[[121 141 126 131 116 127]
 [123 108 135 121 136 121]
 [103 137 123 137 112 128]
 [125 108 134 121 138 119]
 [122 141 126 130 116 127]
 [137 127 118 137 132 132]
 [102 137 123 136 112 127]
 [105 138 124 135 112 128]
 [ 98 120 146 115 128 145]
 [127 106 134 122 140 121]
 [101 136 123 138 111 128]]
->
[[116 127 121 141 126 131]
 [136 121 123 108 135 121]
 [112 128 103 137 123 137]
 [138 119 125 108 134 121]
 [116 127 122 141 126 130]
 [132 132 137 127 118 137]
 [112 127 102 137 123 136]
 [112 128 105 138 124 135]
 [128 145  98 120 146 115]
 [140 121 127 106 134 122]
 [111 128 101 136 123 138]]

[[123 136 105 126 131 131]
 [134 122 138 123 105 119]
 [121 136 112 128 139 132]
 [126 130 119 135 137 137]
 [129 126 136 121 122 120]
 [133 120 140 129 115 125]]
->
[[131 131 123 136 105 126]
 [105 119 134 122 138 123]
 [139 132 121 136 112 128]
 [137 137 126 130 119 135]
 [122 120 129 126 136 121]
 [115 125 133 120 140 129]]

[[132 152 129 113 114 126 114 149 132 140 132 150 114 139 140 102]
 [131 123 126 141 145 133 142 117 123 112 128 118 144 112 112 137]
 [113 138 116 116 116 144 117 139 116 136 116 138 116 137 137 140]
 [104 133 110 122 121 158 123 133 110 134 109 134 123 133 134 148]
 [152 124 146 132 132 101 133 123 143 126 146 123 132 127 125 109]
 [132 115 130 143 143 125 141 113 131 116 130 112 141 116 115 133]]
->
[[140 102 132 152 129 113 114 126 114 149 132 140 132 150 114 139]
 [112 137 131 123 126 141 145 133 142 117 123 112 128 118 144 112]
 [137 140 113 138 116 116 116 144 117 139 116 136 116 138 116 137]
 [134 148 104 133 110 122 121 158 123 133 110 134 109 134 123 133]
 [125 109 152 124 146 132 132 101 133 123 143 126 146 123 132 127]
 [115 133 132 115 130 143 143 125 141 113 131 116 130 112 141 116]]

[[127 117 135 130 119 127 127 120 133 120]
 [129 118 135 131 121 128 129 121 134 120]
 [124 131 121 124 128 128 123 130 125 133]
 [136 121 140 134 126 130 133 124 139 124]
 [150 138 138 136 146 127 148 136 131 128]
 [131 119 137 132 122 128 130 121 135 121]
 [134 121 139 133 124 129 132 123 137 122]]
->
[[133 120 127 117 135 130 119 127 127 120]
 [134 120 129 118 135 131 121 128 129 121]
 [125 133 124 131 121 124 128 128 123 130]
 [139 124 136 121 140 134 126 130 133 124]
 [131 128 150 138 138 136 146 127 148 136]
 [135 121 131 119 137 132 122 128 130 121]
 [137 122 134 121 139 133 124 129 132 123]]

[[127 129 129 110 126]
 [127 130 130 111 127]
 [129 126 127 147 129]
 [129 126 126 148 129]
 [128 128 129 107 127]
 [128 128 130 106 127]]
->
[[110 126 127 129 129]
 [111 127 127 130 130]
 [147 129 129 126 127]
 [148 129 129 126 126]
 [107 127 128 128 129]
 [106 127 128 128 130]]

[[142 135 124]
 [140 109 142]
 [156 125 130]
 [131 129 108]]
->
[[135 124 142]
 [109 142 140]
 [125 130 156]
 [129 108 131]]
